128 stands for zero in the data rows.
Here are some points, each followed by its number:
[102 141 120 132 102  84 147  65 138 148 130 100 106  98 125  91 113 120
  82  65 136 168 111 161 118 143  82  82 143 120  96 105  56  82 171 106
 137 133 108 180 105 141 106 159 178 127  89  93 142 165 127 160 128 172
 107 101  84 207 139 167  88 131 135 105 131 117 158 122 144 127 117 103
  87 159 118 168 115 106 108 144 124  81 180 120 156 115 150 152 134 154
 124 132 147 103  99 166 100 116 169 141 108 122 128 115 124 149 179 114
 149 139 134  71 104 126 162 176 153 128  97  94] 0
[116  97 110 136  83 140 159 130 135  53 157 197  83 113 126 155 124 139
 122 150 114 182 106  68 103 141 178 233  85 151 148 103 116 124 134 100
 117 171 149 155 122 156 158  74 143 117 125  75  53 159  49 136 158  80
 132  14 101 125 210 121 128 114 135 130 105 155 147 146 158 147 151 165
 171 119 125 133 139  85 132 153 145 169 145 141  66 112 117 182 176  98
 153 129 177  95 206 177  92  95  59 156 141 168 118 121 226 174 172 145
 136 152  66 149 102 161 132 179 138  78  91 125] 1
[ 40 179 141   0 104 180 181  88 122 125 243  38 131 183 156 162 130 113
 165  66  28 132 149 149 212  77  54  66 166  50 149 172 168 163 121 183
 159 169 223  55 245  71  68 137  32 104 105  73 159 106 103 185 107 164
 151 161 175 112 137 163 128  85 131  85 153 123  95  13 169  86  21 118
  34 129  86 132 150  67   0 146  78  94 118  51 144 186 102 165 122 119
 153  43 179 203  54   3 162  81 213  40  88 118  42 127   0 125  46 124
 167 118 101 255 119  29   0  96 123 164 173 195] 2
[ 95 120 135 119 105 131 156 150 118 120 173  84 139  76 106 102  80 162
 168 132 105  91 153 166 191  56  86  33 150  54 125 139 246 115  79 121
 119 136 175  72 175  60  80 108 136 137 121  64  92 157 137 144 101  79
  95 191 116  94 127 131 153  90 159  96  44  85  88 137 131 168  82 129
  85 111 121 150 142  42  92 169 119  90 137  99 121 143 176 156 117 139
 133 120 191 152  94  60  95 112 221 128 146 123  88  81  59 139  72  97
 175 107 130 128 166 128  63 124 110 129 145 135] 3
[ 24 124 204   0 121 177 166  96  47 135 242  93  80  75 111 146  48  62
 158  15  48 126 133 178 230  37   0  44 208  88 172 255 255 157  52 230
 116 183 168  83 232  58 154 141  41  43 118  71 146 105  96 129  29 180
 103 159 234 163 152 141 141  95 113  99 132  55 151   0 205  56  62 154
   0 147  86 192  27  61   0  92 118 148 132  61  41 195 139 196 150 164
  86  94 170 174   0   0 235  91 255  22  37 141   0  80   0 105  95 111
  94  94 106 255 120  46  50  57  95 121 246 255] 4
[ 50  93 131 120  96 150 164 112 195 160 164  94  23  84 142  62 116 175
 161  30  82  89 134 139 147  75  88  31 111 142  20 163 170  90 216  76
 142 194 113 200 157 110 110  62 138  76 127 169 129 144 125 200 128   0
 104 195 126 185 105 138 193 110 130 107  70  43 141 144 101 176  95 141
 105 187  36 116  75 138  95 101 213  90 159  57 131 132 151  95  87 109
  82 190 131 122  78 162 162  84  93  73 115 151 105 134  74  85 102  74
 114  67  68 191  57 111 144 148 129 177 131 124] 5
[175 177 158 193 104 129  95 114  52 168 135  56 170 152 144 154 200  90
  76 101 116 191 104  84  26 220 160 175  61 203 182  74 131 148 166 175
  53 206 121 166 131 163  68 113 117 163  96 156  93 115 177  78 156 160
 201 100 124  66 130 166  94 137 154  70 182 143  58 223 156 161 164  96
 123  27  82 138 131  92 159 126  74 178  76  68  94 181 105 114 209 188
  62 104 157 109 150 152 161 130  35  84 144 219  65 103 197 171 157 124
 122 111 126 109 152 198 102 109  97  60  54 103] 6
[176  70 117 254 145  35 123 175 143 119 193 195 163 156 191 154 192  78
  75 154 218 132 118  82  53 239 174 255  89 120 133 134 105  66 186 154
 137 159 180 221  97 136 129  83 147 120  91 115 117 111 134 184 118  70
 113  43  31 133 143 128 186 144 148 143 218 164  85 124 163  98 201  58
 200 156  33 143 153 182 255 178 166 183 105 114 192   0  98 126 187 114
  94 205 158 174 255 215  64  72 118  96 128 185 226 138 191 103 232 138
   0 157 101  93  49 133 154 156 147 182 106  60] 7
[109  99  88 166 119 108 139 164 127  77 101 156 150 126 122 206 166 104
  82 178 167 142 139 106 133 132 118 123 104 148  93 122 100 152 144 106
 168 142  99 118 105 142  79  74 165 131 108 112 115  98 130 159 117 102
 159 122 132 131 133 168 114 122  96 144 244 160 133 136 156  83 156  81
 179 135 174 126 115 131  92  87 122 105 137 128 175 187 104 147 129 162
 139 121 118 143 151 118 136 123 157 119 160  88 139 109 103 123 179 138
  97 112  42  93 103 116 111 138 137 159 111 150] 8
[ 68  98 141 168  96 104 124 174 143 115 112 166 102 150 102  63 162  77
 129 170 133 125 107 115 119 135 192 112 159 179 110 125  59 143 140 121
 132 128 104 124  34  86 148 104  64 104 111  91 162 132 139  94 136 154
 170  92 144 113 160 142 165 134 176  99  88 100 140 187 163 113 104 111
 190 155 121 108 125 124 106 153 178 161 102  91 121 102 121  98 117 161
 108 196 127  85 152 161  77 134  35 137 132 154  98 202 109  90 131 151
  98 168 139 131 134 219 161  88 101 123  93 119] 9
[136 139 128  93  86 176 109 101 154 118 131 138 122 130 149 124 156 160
 109 175 145  73  73 156 160 155 137  67 118 114 132 150  86 100 168 108
 151 119 122 122 168  65 134  84  87 121 241 106 124 133 122 155 156 103
  93 171 183 120  72  74 129 161 135 129  43 117  73 112 104  98 117 145
 124 221 107  89 157 140 122 182 144  94 171  68 147  85 147  89  97  63
  48 186 178 151 107 178  98 144  98 120 105 127 107 143  66 126  93 135
  83 136 132 122 137  95 122 137 130 152 118 124] 10
[142 104 151 111 126 172 175 159 114 127 107  91 132 105  97 119 158 113
  83 119  76 155 166  82 101 139 107  95 165 178 180  28 165 142  89 125
 110  93 129 102 126 130 199 132 127 132 143 170 163 158 154 166 151 120
 167 108 139 172 131  80 118 133  97 159 141 146 116 165 109 166  90 167
 110  84 130  88 137 111 126  68 121 112 118 162 114 160  88 114 106 129
 140 159 114 132 107 142 104 203 129 206 154  84 143 112 162 161 149 185
 152 106  45 132 205  74 144 195 105 124 214 164] 11
[124 153 139 122 101 172 104 100 243 105 195 180 180 137  77  90 101  86
 109 146 102 141 150 162  95 151 135 108 150  57  68 153 136 127 108 126
 107 146 153 163 147 114  42 110  70  87 126  75 106 161 144 188 125  34
  58 183  32  25 118  81 185 136 167 123 102  60 163  44 113 137 104 141
  66 178 100 142 163 123 152 152 221  65 187 146  84  57 161 150 155  72
 125  75  94 115 102 117 116  83 163  82 152 148 156 160 113 119 106 132
 125 137  99 231 126 113 161 179 130 113  57 110] 12
[ 75 149 115  74  72 194 169  82 199 133 145  86 117 204 128 125  99 185
 140 154  70  90  89 216 159 146  85  89 167  77  96 153  97 128 140 109
  72  85  77 130 129  87  95 133  92  96 151 100 180  76 131 160 141 131
  55 133 122 147  99  85  85  93  94  93 101 119 171 140  72 158 128 138
 114 157 185 105  47 145 108 148 175  67 187 187  89  86 149 143  65  51
 140 144 155 128  94  75 105  77 202 177 123 109 116  93  93 103  81 116
 145 108 150 171 160 114 130 162  83 136 167 151] 13
[ 91  92 136  83  75 200 101 121 203 114 152 126 104 196 115 191 103 121
 112  99 134  98 136 189 153  87 112  71 152  49  74 160  97 181  67  11
 193 173  95 158 171  76  91 106 126  88 101  96 154 172 128 161 156  90
 177 153  94 156 110  61 145  77 147 228 140  21 107 127  63 181  86 152
  82 154 114 126  85 139 105 172 210  97 138 112 105  71 181 144 153  76
 116  96 130 106 200 180  71  70 101 110 123 161 138 195  46 101  84 114
 133 134  65 132 144 120 212 120 112  77 121  75] 14
[163 161 135  79 249 175  69  67  51 103 120 122 169  96 144 152 168 205
 127 160 131  79  81 153 155  92 103 132 123 154 145 170 159 103 121 155
 159  97 110 123  90 130 143 200 116 150 141 103 113 113 100  85 141 222
 141 143 161 152 124 101  61 152  89 149 168 161 138 195 124  90 150 103
 122  98  76 141 132 125  98 127 134 127 122 194 133 162 107 164 116 107
 133 114  94 174 122  36 150 132 119 116 143  50 159 127 135 137 199 196
 111  98 152 138 129  55 108  77  99 149 119 157] 15
[154 107 134 134 134 131 180 166 125 116 171 106 118 158  93 182  76 143
 185  77 145  86 150 188 119 107  26  51 131  20 172 173 221 118  31 209
 186 125  68  15 158 126 146 177 135  47 126 108 170 123  38 129  91 121
  86 148 166 165  59 144 165 117 120 178 106 174 172  39 149  75  96 132
  16 152 127 136 120 147 100  68 121 159 192 163 138  83 134 137 116 106
 127  98 189 144  99  49 165 199 197 138  63 139 161 122  10 158  93  99
  98 122 129 110 121  98  51 148 155 173 140 140] 16
[150  90 140 131 106 165 136 130 134 107 178 110 162 153 103 132 137 102
 138 124 131  73 148 112 130 179  96 109 154  85 157 176 137 182 122 145
  89 151  73 177 166 153 112 167 112 147 146 149 123 117 122 130  89 147
  93  95 128 111 150 132 192  98 143 184 101 118 156  80 138 144 117 102
 107 137 156 120  80 155 128 121  96  63 110 138 152 157 204 153 137 101
 173  98 124 127 130 111 113 160 153 140 126 113 133 120  44 134  95 106
 163 109 110 130  96 139  91  82 114 126 168 133] 17
[143 121 166 129 158 146 149 158 107  92 139 147 137  26 122 126 125 164
 174 117 154  79 125 156 147 108  97 139 125  96  61 138 143 115 122 182
 158  67 109 114  99 157 208 177 149 174 116 145 102 109 147 125 189 172
  85 116 232 190 118  91 144 149  70 175  79 168 171  70 169 115 189 129
  80 125 166 134 214 171 114  88  98 170  98 140 216 107 199 178  15  74
 138 119 129 118 138 123  98 183 167 177 181 158 148 161  80 108 120  57
 155 177 188 112 216 100 147 109  91  90 204 134] 18
[124 146  88 119 140 146 193 154 148 208  94  81 107 204  98 136 124  67
 149  91 141 114 106 122  78 134 192 202 166 208 157 114  80 174 183  60
 171 123 166 131 121  96 131 127 167 175 188 160 177 159 145 123 134 199
  89 108  33  81 152 184  79 142 100  89  87 126 164 161  78 190 147 128
 171 119 145 124  90 124 164  91 118 148  70 151 128 118  98 172 133 153
 126 171 124  89  26 103 142  70 114  87 122  83 152  94 128  85 112  68
 105 106 151 130 171 185 166 132 118 147 103 153] 19
[122 202 119 111 169 144 211 181  35 133  79  59 229 103 147 174 155 134
 130  82 102 194 143 163 163 136 162 108 104 166 255  99 198 154  86 221
 149 170 136  24 150 181 117 255  77 163 134 223 101 146 148 103  88 176
 197 184 181 132 135 207 113  40  97 112 146 156 157 152 150 116 124 164
 100  64 183 148 123 131 104 127  40 170 125 182 135 202  68 123 215 248
 107  89  63 181  45   0 144 189 179  50 133  86 134 134 136  96 117  86
 139  81 158 176 171  98  42 106 106  99  89 211] 20
[ 95 143 169 128 107 108  99 107 174 189 163  88 104 153 106 103  62 119
 121 132  77 110 116 154  99 147 107 105 138  71  88 106  46 145 151  51
  99 121 181 114 213  75 130 102 109 149  98 136  76 174 159 133 182 133
 140 184 148  65 151 187 132 175 115 156  54  94 116 101  81 143 141 156
 137 173 139 112 143 137 115 153 183  78 143 110 122 105 164  66 141 103
 175 142 134  95  82 169 143 133 117 175 162 141  86 120 220 164 112 196
 156 134 113 171  91 137 127 159 118  75 110 167] 21
[215 164  96 160 138  68  74 148 133 193  19 100 158 156 109 124 187 147
 144 125 200 222 119 174  82 182 189 216  67 236 167  68  97 168 137  45
  39  70 114  79  83 227 131 173 194 209  58 140 137  71 125 100 129 206
 155  55 159  90 153 203  11 213 154 100 225 149  83 212 161 170 118 114
 167  25 231 124 109  91 152  62 107 180  31 190 140 153  93 101 103 180
 158  80  42  54 125 172 158 179  72 134  58  83 154 101 244  62 181 168
 116  84 195  43 177 193 120 162 104 144 112 131] 22
[127 159 108 117  91 100  97  99 133 100 203  63  96 161 103  74 175  71
 146 126 108 129 104  86 121 133 117 159 114 140  83 143  66 155  95 114
  86 120 143 209 128 174 109  89 180 169 155  65 127 182 176 180 150 114
 140 132  60 119  73 169 150 171 106 201 116 118  90 147 169 148 105 189
 133 152 126 150 134 123 136 167 107 165 135 177 120 165 125 152 122 156
 140 197  93 125 151 182 106  88 131 161 110 104 130  63 134 170 104 160
 134 139 122 153  84 101 136  77 128  86  77  78] 23
New points follow, each followed by the numbers of its three nearest points above, looking only along the 4 directions in which the numbered points spread most, nearest first.
[ 86  96 161 114  96 100 137 160 103 143 168 172  80 106  72 128 163 102
 145 120 135  72 175 114  62 170 153 121 114  77 149 161 128 119 171 107
 118 126 116 170 134 177  95 131 112 133  94 131 119 144 148 102 104  79
 100 133 173 106 137  56 206 143 124  93 128 135 130  84 115  72 139 152
 188 138 140 101 151 118 197 167 113  84 110 117 149  95 135 134 148 168
  58 166 146 142 181 137 129  95 100 179 187 115 192 194  59 122  90 161
  70 103 185 137 153 139 141 145 156  79 161 125] 0 8 23
[174 109 116 185 138  99  52 115 141 122 146 142 120 140 194 119 168 183
 112 104 164  86 113  98  63 178 111 194 111 133 110 115  92  46 126 162
 188  81 161 174 126 130 132 122 163  53  85 126 169 178 130  97 142 116
 186 151 109 154  71  99  94 157 118 148 180 173 137 101 123 122 200 156
 146 193 104  83 103 145 177 100 154 128 105 146 181  35 157 100  65 162
 126 152 170 160 157 117  90 196 114 131 139 131 159 185 109 108 174 147
  74 124 124  35 125 136 131 114 140 120 102  80] 8 1 0
[111  92 147 102  72  90 115 117 110 177  94 133 131 159  68  86  87 149
  88 137 104  67 192 160 169 109 166 147 123 110  71 110  84 112 127  40
  82  87  90 147  78 118 121 148 141 145 141 220 152 126  62 121 181 135
 111 136  78 129 120  84  93  81  73 138  87  96 113 137 110 154  79 148
 214 155  91 165 129 114 122  46  56 118 102 177 138 149 119 143  61 119
 179  75  79 138 100 136 109 139  87 153 128 111 104 172 107 112 125 138
 157 140 157  98 147 156 144 127 145 116 113 162] 11 0 19
[147  91  89 133 102 137 162 159 155 105  86 123  84 164 153 138 148 137
 158 160 138 118 153 117 118 140 148 150 191 139 112 122  84 113 153 150
 114  85 158  69 133  81 213 150  73 166 136 171  93 146 105 169 120  76
 147 100 112 126  94 131 175 150  74 140  67 129 141 139  99 109 194 112
 125 172 144  90 159 150 156 106 166 137 134 144  84 136 152 135 117 173
 170 129  85  46 130 196  58 157 108 148 202 119 132 169 112 141 186 123
 136 106 199 126 163 181 138 179 110 180 132 107] 0 9 11
[104 150 178 127  89 209 119 168 140 203 135  69  99 105 128 116 103 118
 137 164  96 105 135 130 163 106 166 136 104 140 193 121 118 171 119 173
  58 120  48 137 105 166  56 164 120 146 109 153 170 147 172 132 137 147
  88 131 116 105 172 161 160 195 117 154 144 139 201 145 132 138 149 136
 131 127 180 124 138  82 129  98 104 157 176 138 155 201 128  83  97 150
 103  78  85  75 116 123 137 168 121 141 109  90  94 116 200  97 144 107
 172 157 167 144 108 100 182 152 113 156 123  94] 11 19 0
[149 122 131 144 166  78 171 152 174 108 141 134 167  66  90 134  74 165
 136  63  96 139 136 147 137 176 119 133  83 149 129 100 135 106 131 121
 159 115 143 132 147  97 162 109 118  95 128 114 137 109 117  75 113 107
 139 177 108 136 139 144 147  95 139 169 107  60 122  76 142 114 175 150
 112 103 130 155 120 110  62 109 117 104 183 136  60 121 144 119 127  84
 114 132 115 201 146  75 117 117  81 129  91 182 116  65 129 139 133  54
 109 160 140 194 169  99 131 138 157 176  91 138] 17 0 8
[ 92 105 108  80 199  72 133 100 154  87 144 115 141 199 173  98 150 167
  95 178 138 127  67 137 120 149  90  65 138 116 108  82 215  89 134 171
 188 104  82 104 132 133 195 176 174 100 155 105 112 128 151 172 123 111
  85  89 129 120 122 115 156 146 171 189  89 128 129  88 112 108 141 114
 182 133  76  99 144 140 154 139 113 120 117 134 160 104 156 158  12  82
 178  97 194 130  89 190 118 164 125 119 125  97 155 188 103  60 118 166
 107 146 119  79 169 106 143 135 117 131 134 123] 17 0 10
[129 154  84 109  73 186 149 103 169  94 114 176 127 121 144 121 114 104
 121 121 129 112 146 133 156  49 142 177 146 163 179 116 135 124 128 109
 132 121  93 109 163 173 141  92 135 116 213 144 175 117 111 156  91 133
 125 113  61  56 163  73 107 167 118 125 111 136 107 150 104 171  88 138
 109 138 120  84 124  78 179 100  93 111 131 126 116 118 121 106 135 112
 104  86 116 157  90 146 142  98 100 185 220  93 102  98 169 115 107 164
 161 175 161 111 132 139 144 138  96 141 152 102] 0 23 11
[222 161 113 131  94 133 205 162  75 122  53 163 164 149 174 139 150 157
 102 115 197 170 116 201 124 166 163  87 116 168 163 132  52 193 120 202
 155 175 129 112  95 139 140 183 153 117 148 166 102  99 159  81 209 153
 140 101 141 118  85 182  58 116  74  56 150 173 120 141 144 144 179 110
 237 133 125  85 170  98 113 138 101 185 111 153 127 190 107 122 135 106
 128 124 139 105  87 110  80 169 118 216 169 126 125  72 131 139 141 154
 167 149 156  26 159 194 109 117 158 130 109 115] 11 8 15
[162 140 113 128  55 138 143 129 123 136 101 135 135 113 135 125 136 148
  92 138 121 163 133 147 109 138  89 194 197 108 166  84 134 217 162 104
 101 129  70 133  66 111 140 192  75 149 122 174 148 117 122  83 128 131
 125 131 139 175 121 133  72 142 152 145 137 173 130 156 134 210 102 185
 176 128 144 126  89 117  90 155 119 113 106 132 165 156 112  97 130  98
 167  95  33 154  81 143 183 120 127 142 116 120  90 136 140 106  97 174
 121  87 163 144 171  58 124 163 123 175 113 154] 11 19 0
[193 118 132 184 127 114 117 166  45 160 124 124 129 120 199 150 145  97
  93 114 124 153 142 142 138 161 136 132  84 186 177 134 157  99 129 158
 156 117 106  76 109 197 127 146 175 163  69 127 118  91 118 102 187 228
 180 168 206  88 185 177 109 123  80  83 155 218 119 201 128 127 135 102
 174  79 160  91 166  66 142 113  83 158  86 156 104 139  85  84 126 195
 202 106  79 160 118  79 154 160 157 106  63  89 114 161 195 108 198 124
 198  49 156  79 147 112  67 128 155 142 126 137] 15 11 8
[140 112 152 108  58  93 135 146 123 184 110 160  78 133 133 181 157 133
 110 152 124 116  89 176 111 145 140 190 178 144  75  67 112 181 171  84
 116 146 113 196 112  94  98  92 151 144 154 116 129 150 135 122 136  79
 155 141  87 113 121 103 146 152 200 178  55 149 158 198 162 115 143 157
 128 129 110  95 133 157 131 149 156 111  89 139 181 153 149  41 113  73
 116  74  92  89 133 160 117  86 109 169 177 123 178  81 122 110 138  93
 148  88 135 108 150 125 180 130 157 122  65 123] 9 23 0
[177 223 120 188 121 118 146 121  73 181 136 153 118  91 132 146 174  38
 106  97 172 224 113  94 157 168 178 133 141 217 167 130 106  85  97 196
 138 155 144  87  91 122 157  75 118 160 104 138 131 115 129  71 123 160
 188  75 121  27 107 195  59 167 211  85 193 160 179 233 182 111 177  93
  94  77 178 162 116 109  60 113  60 209  56  67  97 161  47 123 149 166
  53 143 149 113 111 170 169 162 113 128  80  79 102 114 204 163 181 122
 124 116 104 103 161 193  54 115 161 168 111 177] 6 8 19
[164 176  81 183 111 141 108 116 142 135  70 138  91 130 160 138 125 122
 132 101 104 168 160 111  80 163 189 138 114 111 173 123  93 115 216  84
 113 114 129 146 154  70 128 101 102 197 119 161  75 117 151 121 190 119
 178  50 133 129 145 132 118 157 148 174 149 152  67 157 144 134 101  90
 161 135 136  94 100 106 199 157 195  96  98 149  45 132 138 134 113 125
  99 107 170  97 196 179  95  64  93 133 113 146 177  93 162 168 147  58
 155  47 142  85  87 142 155 190 173  96 123  99] 9 23 1
[144 131 106 130 151  89 147 127 218 119 111 148  72 133 106 106 121 162
 116 119 144 188  72 105 127 148  87 165 117 125 182  66 113 133 127 128
 126 122 103 154 145 151 121  94 149 159 176 130 113 140 124 162 126 114
 115  82  66 105 141 108 187 139  86  93 153 132 111 111  82 108 139  90
 154 129 123 149 116 122  93 120 101 120 155  93 131 154 109  90 152  93
 138 189  89  92 160 214 112 151  49 134 135  90  60  96 118 164 119 155
 171 138 143  82 132 160 128 125 130  55  82 112] 9 23 0
[153 141  98 163  66 150 173 179 168 161  20 135 131 151  58  64 140 209
  85 137 158 117 144 194 172 145 176 122 109 131  96   0  81 160 166  37
  75  77  89 143  67 160 139  72 185 160 149 204 170 158 168 135 207 185
 134  42 137 116 105  59  68 204  89 128 122 180 171 198  72 153 151 144
 205 123 123 156  90 122 189 113 163  67  74 186  90  87 132  74 188  80
 213 155  68  83 199 163 136 178 111 222 200 125  97 112 221 138 122  87
 177 117 191  10  72 165 209 103 145  73  81  50] 19 9 11
[192 151 122 114 136 112  89 103 159 155  71  91 133 148 194 161 137 111
 191  99 208 101 117 165 125 146 163 120 170  88  79 144 112 137  93 139
 139  99 120 108  69 150 122 152 107 176 147 178  75 139 164 123 177 139
 111 179 164 202 106  83  68  70  89 200 130 101 127 169 103 176  76 166
 130 114 178 116 150 103  61  83 112  88 160 192  91 224  87 155  92 116
 218 153 132 120 130 145  91 129 175 150 126  90 101  65 209  37 110 159
 133 165 202 113 145 102 144 111 128 132 153  67] 11 0 15
[137  98 161  76 180 170  73 144 123 130  81 211 103 209 136 110 135 195
 145 169 134 107  85 123  98  95 119  78 147 118  80 110  95 108 124 125
 110  89  74 131  85  95 108  77 107  87 156 122 151 103 137 169 131  98
 162  92 121  79 145 108  84 145 141 145 139  69  84  47  97  98 167  77
 156 110 179 194 153 144 127 152 142 122 148 108 142  70 154 166 102 126
 139 164  98  80 197 110 145 126 156 168 136  90 167 159 101 128 149 146
 111 184 143  48  76 137  84 140 175 158 171 141] 0 10 17
[240 172  98 182 163 140 123 187 127 118 156 127  97  87 142 142 121 127
 110 157 182  78 154  83 139 152 134 133 157 204 133 135 101 119  74 119
 177  84 140  83 128 122  98  91 159 169 141 172 105 182  87 112 118  53
 133 114 112 135 116 130 170 172 150 195 105 148 105 189  93 121 181  88
 132  90 113 131 137 154 184 154 159 126 132 180 233 168 132 104 181 135
 172 100  94 109 128 164 104 134  89 135 127 131 156  93 231 122  88 166
  87 163 105  57 129 118 123 125  79 129  95  58] 8 9 0
[116 114  93  81 103 151 131 126 146 106 128 132 165 132 136 179 162 159
 129 121  82 117 147 151 147 178  85  88 138  91 120 127  75 173 173 115
 119 113  62 164 135 162 149 165 113 134 109  83 104 215 122  86 128  84
 108 151 159 111  82  77 144 107 121 171 109  87 156 159 117 166 155 137
 221 162 166 116 159 127 199 148 157 116 107 218 117 116 114  67 133  82
 112 137  93  90 136 111 141  98 118 126 165 125 160 138 176 133 104 175
 112 114 127  79 121 155 162 154 102 123  90 111] 0 9 23
[105 123 202  64 195 184 137 140 135  59 205 144  99  43 117 148 115 174
 100 141 148  78 131 118 176 137 126 104 150  93  96 200 254  72 129 172
 118 139 117 147 213  80 177 174 111  65 178 167  96 100 109 133 159 113
 123 158 248 175 103 125 144  46 115 156  80 118 171  56 118  91 116 127
  81 111  95 123 119  85  73 119 143 158 103 126 123  81 176  91  42  85
 122 191 147 172 113  64 142 161 196 122  55 133 105 167  80  39 139 169
 161 126 163 159 143  63 166  82  90 147 179 109] 16 17 3
[ 93 106 123  86 129 151  72 158 132 141 129 134 196 137 120 178  75 188
  95  88  74  46  82 111 150  59  45  67 108  96 127 165 147 115  82 128
 116 139 127 129 141  87 152 133 111  99 123 150 154 205 157 170  68  87
  85 144 150 146 142 154  99  93 157 165  50 118 190  69 106  92  30 191
  76 121  92 204 140 123  70 175 178  51 247 157 157 102 116 143 185 108
 109 110 159 120  80  96 135 127 221 143 153 171 122 163  19  77  79  52
 111 112 163 189 124 108 150 114 123 182 105 137] 3 17 10
[ 86 173 155 134 111 169  75 114  65 146 182 154  89 145 149  86 120 125
 156 114  97  64 109 137 165 110 133  77 153  97 124 119 162 148 184 123
 159 152 184  90 129 136 148 168 132 103 128 141 164 105 112  56  85 131
 157 145 148 141 147  94 169 175 140 179 124  83 159 102 108  75  67  89
 134 153 122 183  93  86  58  84  72 105 124 204 121 132 202  93 130 117
 185  97 181 160  94  66 126 187 137 106 141 103 126 193  73 124  99  81
 114 165  75 126 111  60 128 132 125 148 178 129] 17 3 0
[109 184 135 170 120  60 108 137 157 177  98 163 100 151 189 163 138 138
 176 192 140 188 179 114  43 115 138 141 139 155  72  68 141 182 139 114
 114 143 142 139  54 141 123 117 114 186 133 124 138 143 143 134 144 160
  71  96  98 156 187 130  63 143 118 163 138 112 118 182 160  91 118 112
 136  99 139  86 159 181 205 192  82 172  82 126  93  36 127 103 138 149
 168 158 143 156 147 241 101 149 101 146 174 120 161 112 133 101 151  65
 129 123 117  61 113 131  94 184 153 118  97  98] 9 1 8
[163 171  81 138 103 158 136 119 149 164 117  83 157 154 156 110 139  93
 144 131 165 116 146 129 215 105 104 123  86  71 151 123 117 138 127 134
  91  84  73 151  93 159 126 176 117  58  94 146 197 113 133 194 131 184
 162 169 122 170 160 135  79 110 107 185 137 152 187 134 129 162 137 141
 188 108 186 159 139 176  41 166 157  91  40 120  49 180 158 144 123 154
 160 160 153 101 140 118 116 151 115 146 119  80 132 161 170 117  74 143
 108 103 155 160 157 164 142 150 148 127 145 130] 11 0 17
[145 132  94 161 136 143  57 136 128 180 124 126 133  84 155 188 206 117
 123  60 147 120 139 159  12 127 158  91  95 174 110 135  60 171 178  37
 122 133  95 131 156 113 106 129 124 155 173 186 166 108 103 101 104 107
 122  73 139 156 113 116  90 166 100 121  95 123  75 137  78 117 144  97
 113  84 154  54 181 134 130 153 144 154 144 145  92 121 145 127 150 144
 108 126 212 129 186 174 104 103 108 104 116 146 188 102 134  86 155 101
 100 147 156 109 138 163 212 147 117 145 144 101] 9 0 23
[143  87 175 136 147 160 144 142 137  61 196 142 106  92 127  82  91 190
 146 132 122 101 102 132 115 149  92 151 102 159 120 123 135 103  97 148
 149  70  83 138 116  70 123 220 135 112 125 114 143  96  96 163 133 144
 149 106 179 154 109  89 130 144  58 149 182 113 174 115 132 154 139 129
 172 193 139 139  61 128 147 136 123 164 158  90 136 119 139  66  97 156
  70 141 101 164 113  70 113 129 120 112  64 124 122 170 103  88  77 151
 133  79 146 117 150  69 120 110 127 138 167 110] 17 0 11
[ 64 188 108  99  31 151 129  95  85 200   0  71 108 108 130 123  47  86
  86  92  47 179 205 157 119  97 115 118 138 192 107  89  62 208  91  72
  57 140 185 148 125 186 114 135 126 152 192 172 193 113 201 192 100 141
  82 129 119  62 176 159  57 178 107  40 128  20 103 162  71 224  30 220
 114  59 240 181 128  57  50 140 103  64  99 109  67 218 104  95 207 163
 168 129 101 126  28 134  77  82  93 108 144 137  41  49 210 229  92  75
 255 110 180 140 116 127  84 118 118  53 126 132] 19 21 11
[ 89 147 218   8 204 200 135 154  67  98 119  74 104 119  80 171 114 180
 189 182  57  93 147 197 212  31 100 108 159 115 158 155 205 135 171 172
 149 174 102  66 107 113 168 238 101  45 156 131 113 143 131  99 149 140
 179 206 224 190 100  60 131 114   5 184 105 158 173  57 143 101 107 216
  91 108 126 165 102 106  97  57  94 160 174 188  45 189  97 135  73  69
 174  91  99 157  78   0 147 210 178 169 104  39 124 170  56 106  93 118
 116  87 169 155 151 113  95 128 150 135 196 146] 16 15 3
[152 121 130  91  74 140 196  95 158 149  75 147 145  93 142 128 125  97
 146 155 140  60 128 177 139 112 137 142 191  94  86  83 154 135  92 106
  89 106  65 152 169 152 121 151 177 140 162 147 139  74  84  60 167 178
  93 190 134 159 142 119  89 169 122 165 124 137 111 134 146 145 160 100
 181 113 113  80 172 168 135  53 116 104 155 172 170  66 185  76  85  84
 124 147  76  90  80 126 114 135 128 165 153 136 153 145 170 112  94 169
 187 174 216  80  94 123 133  88 119 139 120 102] 11 0 17
[ 95 143  66 156 118 148 100 100 125 174 109 134 143 163 155 165  71 153
 122 138 111 138 154 119 180 159 114 140 107 102 108  76 162 193 123  99
 144 155 170  83  94 163 134 147 138 115 170  94 145 127 144 121 118 173
 155 146 184 150 171 150 136 180  41  94 117 129  76 126 121 132 134 163
 120 136 182 179 185 129 111  82 110 136 144 169 106 166 119 126 167 188
 131 107 153 138  90 118 153 150 166  84  73  90  75 106 137 142  89 110
 151 104 153 135 178 151 118 175  79 176 119  74] 11 17 0
[ 96 149 105 138 199 161 114 144  82  58 111 172 103 104 144  89 139 167
  77 128 121 130 113 174 147 124 176  99 157  79  78 181 159 136 121 130
 176 132 126  84 124 131 112 205 144  88 113 191 138 113 157 176 208  66
 129 118 142 115 148 141 137 104 139 158 100 132  93 120  76 115 175 153
 135 123 151 125 120 175 146 101  87 118 158  89 154 111 135  66  82 142
 117 150 133 166 131 130  90 126 150 138 166 101 148  97 138  96 103 152
 130 152 170 122  91 101 101 150 178 135 145 109] 17 0 8
[138 169  81 114  77 124  93 128 123 165  94 133  79 153 143 129 116  87
 104  97 100 161 124  99 135  61 129 140 118 121 119  79 165 166 137  32
 139  81  99 133 153 118  86 152 102 217  95  77 107 160 117 150 134 138
 189 109 112 170 156 153  71 131 212 126 159  80 172 194 144  77 112 165
 152 150 156  60 102 109 134 128 145 127  71 107 107 145  99 134 124 143
 105 104 112 104  51 193 111 192  62 153 139 131  91  64 178  96 103 149
 192 150 148 133 164 172  85 143  55  50 120 113] 19 11 23
[107 134 170  39  77 157 108  93 170 112 117 116 181 174  89 144 134 166
 145 205 115  58 128 159 138  66 102 110 151  28 116 127 161 190 116 113
 146 128  63 142 116  90 121 170 102 141 100 138 123 129 145 130 212 106
  73 158  76 161 139  88 119 179 150 110  73  81 108 105  88 159  35 138
 204 127 119 112 154 191 162 145 142  79  99 155  99 134 208  84 136  41
 199  69  94  98  73 189 109 166  89 179 174 102 116 108 123 125  76  89
 156  97 197 108 115 146 165 184  94  57 135 133] 13 10 21
